In the rows, 128 means zero.
Named moves come first, each a turn or a mirror and shown by rows before and after it. Which of them, in which order, take the first row of each pair that follows to the second? Write the first one first, as in the answered first pair.
j895 (before -> after):
[136 118  68 115 144 129 158 105 142 105  83 124 160 139 133 120 111 164
 170 159 114] -> [148 114  64 108 140 126 155 119 140 120  94 125 155 133 151 123 122 162
 174 167 112]
[128 142 152 143 122 135  97 134 121 146 160 156 120 116 132 144 145 130
 105 139 116] -> [109 151 157 146 132 144 103 117 124 118 145 152 128 124 109 136 135 132
  93 122 123]
[ 79 143 146 155 182 195 116 133 125 115 134 157 110 156 118 141 104 146
  88 129 121] -> [114 122 136 146 160 180 102 172 112 174 164 162  97 134 163 148 126 148
 107 162 112]
j444 (before -> after):
[139 133  80 135 141 108 104 155 117  89 147 141 139 135 118 152 120 141
  65 137 137] -> [134 121  83 122 142 108 132 142 136  62 127 124 146 147 106 135 111 144
  83 124 138]
[104 111 120 103 137 135 153 120 128  96 137 151 154 132 111 129 136 125
 137 141 133] -> [110 116 117 116 138 133 127 133 104 122 157 163 151 117 124 141 140 122
 120 154 133]
[132 120  89 112 131 117 138 150  89  99 103 148 175 104 123 134 139 112
 149 186 142] -> [132 121  86 107 130 119 140 149  90  94 101 143 180 101 120 132 143 111
 144 190 140]
[112 143 129 150 145 151  97 140  98 125 140 151 112  97 134 130 109 138
 105 132 124] -> [108 130 133 132 151 147 139 119 132  83 103 121 124 115 115 107  93 145
 135 112 122]
j795 (before -> after):
[128 130 179 148 118 138 106 111 134 168 165 118  91 119 142 131 120 119
  93  95 131] -> [129 140 126 142 131 127  88 136  80 166 159 155 124 105 142 151 127 118
  90 152 149]
[143 136 153 138 117 122 122 118 120 139 175 106 121 126 167 110 114 125
 137 129 136] -> [126 151 151 153 124 129 108 112 103 132 174 122 129 122 152 122 114 122
 113 126 143]
[125 130 132 164 111 140  88 142 122 137 118 128 122 129 138 162 152 148
 122  96  91] -> [131 126 119 160 111 130  89 157 119 143 114 132 131 124 146 167 156 152
 136 116  92]
[159 142  66 142 129 143 159 176 116 143 130 134 105 111 149 131 140 116
 170 136 126] -> [140 144 117 160 126 168 160 142 158 133 136 114  81 130 132 112 122 116
 147  80 119]
Then:
(two moves a pair)
[180 149 136 153 159 107 138 165 142 130 127 146 161 152 131 135 146 140
 121 174  81] -> [158 170 152 175 165 126 128 148 144 120 128 157 156 156 111 135 141 137
  94 151  84]  j795, j795
[101 130 163 172 127 158 105  92 132 129 120 117 131 104 117 132 142 131
 114  97 124] -> [136  96 147 136 107 123 129 120 148 152 122  98 124  97 156 120 155 142
 171 126 112]  j795, j795
[147 112 129  82 112 111 168 126 153 127 110  92 116 128 135 112 129 133
 184 116 121] -> [102 173 139 141 132 158  99  99 100 139 136 154 106 120 105 145 127 121
  88 101 140]  j795, j444
[130 138 129 117  97 104 147 126 114 128  93 131 125 156 107 138 132 180
 174  92 135] -> [117 159 131 142  99 116 110 134  87 150 117 157 115 143 108 158 137 177
 134  97 140]  j795, j444
[ 37 189 117 167 156 145 127  53 110  92  96 147 181 142  44 135 128 123
  68  61 110] -> [146 113  35  93 117  54 143 168  78 184 123 135 195  96 156 139 181 135
 193 194 100]  j444, j795
[124 122 128 130 119 125 115 132 144 140 140 127 114 131 140 126 136 124
 127 110 113] -> [111 135 106 131 131 126 108 132 119 127 128 145 132 128 126 136 136 127
 116 127 124]  j895, j795
[161 126 136 117 116  99 103 151 119 180 141 127 112 100 171 126 137 129
 179 153 100] -> [116 172 128 156 140 128  68 133  75 153 137 174 125  99 130 147 128 120
 115 146 119]  j795, j795
[111 121 180 143  99 157 163 111 177 129  96  94  97 148 147  99 132 115
 122 109 132] -> [ 95 149 179 166 104 173 128 112 147 145 115 127  94 138 145 120 137 110
  83 109 139]  j444, j895
[158  98 135 104 133 104 150 153 161 127 121 112 122 140 156 102 117 148
 165 150 116] -> [110 135 151 131 157 138 144 105 154  76  98 129 133 160 103 109 100 141
 117 115 129]  j444, j895
[128 134 107  86 113 103 140 149  72 127 105 132 155 125  86  71 134  80
 142 153 111] -> [137 136 142 114  97 117 110 153  78 187 156 135 111 113 115  79 146  79
 108 131 101]  j795, j444
[161  97 161 129 103 124 129 163 157 189 168 103  82 118 185 116 133 115
 138 123 108] -> [ 96 157  88 136 158 134 115 135  69  88 110 174 169 122 103 143 120 112
  98 165 154]  j895, j795
[ 97 152  89 126 145 121 129 121  85 131 126 160 148  82 134 192 121 125
 109 175 100] -> [ 99 119 138 108 134 127 184  86 172  94  97  98 125 112 127 150  98 134
 146 114  80]  j795, j895
[105 154  73  85 135 106 154 112 125 124  79 147 149 155 131 132 105 199
 170 169 121] -> [117 157  68  97 128 103 127 136 102 164 105 166 141 135 148 146 116 199
 158 190 118]  j895, j444
[105 123 155 100 132 145 190  92 143  97  98  92 153 114  80 109 112 146
 134 114 190] -> [124 107 130  79 127 120 197 117 134 105  95  90 161 105  99 110 125 146
 160 141 188]  j795, j795
[133 128 134 136 132 134 131 109 125 113 143 133 119 153 116 126 133 121
 108 131 117] -> [150 114 136 125 122 126 139 122 134 125 141 119 116 150 130 117 131 126
 131 136 114]  j795, j795
[163 130 139  97  87 167 103  74 105  45 126 195 162 139 103 179 102 161
 151 173 160] -> [200  86 189  83  55 163 120  85 165  93 155 145 115 139 143 158 101 167
 177 138 133]  j895, j795
[123 154 153 140  99 117 120  99 156 174 129 136 108 124 149 157  91 114
  99 103 104] -> [149 136 126 117  96  96 127 129 147 191 122 135 115 113 171 156 105 120
 127 137 104]  j795, j795
[114 142 124 137  84 162 102 113  71 130 153 130 105 100  96 100 107 150
  93 118  98] -> [107 144 112 123  97 152 128 103  83  88 118 120 129 112  75  87 100 152
 113 123 102]  j795, j895
[122 155 142 152 105 130 133 158 148 113 128 148 163 137  75 122 130 135
 106 100 152] -> [142 130 146 131  94 116 147 171 173 127 130 124 155 136  99 111 132 140
 141 102 141]  j795, j795
[143 133 206 141 123 151 141  87 178 131 126  77  89 133 134 102 111 101
 101  72 136] -> [175 114 203 127 107 132 137 113 177 166 142  71  78 123 172 104 121 100
 124  94 126]  j895, j444
[140  82 150  91 107 110 188 132 190 135 126  69 106 140 148 101 135 132
 200 107 104] -> [106 141 182 166 113 159  97 119 136 189 193 130  72 119 151 143 143 116
  82  87 111]  j444, j795
[102 145  70 113 161 129 153 119  93  53  73 142 193 135  77 126 101 128
 153 159 158] -> [ 96 135 143 127 145 153 166  84 157  51  76 105 154 158  68 104  88 124
 139  90 141]  j795, j795
[ 94 153 144 166 136 160 107 106 124 116 140 142 117 129  98 137 125 129
  79 105 135] -> [ 98 146  99 137 147 136 136 120 107  74 102 140 159 133  88 132 125 131
 120 141 150]  j795, j895
[109 121  78 101 144 110 142 135 121 101  90 131 177 129 104 130 134 132
 144 155 139] -> [146  89 110  95 120 102 152 144 165 141 113  94 140 129 142 117 142 135
 169 138 120]  j795, j895
[130 146  50  94 116 103 123 155 100  88 102 126 171 115  87 131 129 148
 183 177 135] -> [163 105 122  91  81 107 150 153 184 132 136  65 111 128 128 101 127 150
 202 119 102]  j795, j895
[137 117 150 138 145 123 161 116 159  90  93  73 143 147 109  77 121 125
 146  93 143] -> [123 144 174 178 149 154 117 106 138 125 130 102 122 139 112  98 126 119
  85  76 148]  j895, j795
[ 98 145 154 139 136 122 105 188 109 152 158 144 125 115 155 149 131 159
 124 137 134] -> [106 122 173 118 126 116 154 168 163 124 132 101 124 133 148 123 118 164
 163 108 121]  j795, j444
[120 136 132 109 101 119 144 135 110 100 106 124 168 106 138 131 115  97
 146 144 141] -> [106 143 145 122 109 133 142 116 117  92 110 124 162 117 125 130 107  96
 121 122 142]  j795, j795
[125 163  66 143 130 152 105 157  92  84  93 143 158 108 123 155 123 136
  78 141 142] -> [182 102 107 112  89 127 146 173 171 138 110  76 113 113 173 123 125 141
 143 115 109]  j895, j795
[135 132 123 122 111 118 125 141 110 135 135 142 128 111 143 146 145 126
 134 149 142] -> [126 128 158 129 107 131 139 115 152 119 126 122 114 127 133 131 128 128
 130 103 134]  j795, j895
[128 121 134 117 160 159 131 121 131 127  37 109 116 209 104 122  90 133
 152 101 157] -> [119 147 131 151 165 176  75 135  81 167  79 151 105 190 118 155 103 127
  97 116 166]  j444, j895
[176 101 133 131 108 103 116 153 132 185 158 132 104 110 186 124 158 120
 159 158 116] -> [122 139  78 129 157 116 133 116  88  78  91 163 178 130 102 129 133 117
 149 172 153]  j895, j795
[ 75 177 111  93 124 129  84 129  64 128 111 152  95 117  91 172 118 124
  90 106 142] -> [130 132  97  60  97  91 100 169  76 175 126 130  85 105 145 162 137 136
 142 144 131]  j444, j895
[115 148 139 146 144 146 107 136 107 151 144 147 108 122 130 130 126 130
  96 126 134] -> [149 117 133 115 127 122 133 160 127 166 143 118 108 121 158 117 130 139
 148 144 125]  j444, j895
[162  80 151 122  94  93 155 175 173 210 164 115  82 113 169 143 121 136
 170 116  96] -> [127 132  84 144 126  98 104 187  68 184 155 197 132  95 131 190 131 125
 119 178 133]  j795, j795
[132 115 139 110 118 126 136 137 146 145 134 110 122 133 144 101 137 123
 134 112 118] -> [105 144 139 125 136 145 124 114 132 122 125 127 137 137 113 111 129 121
 100 102 132]  j795, j444
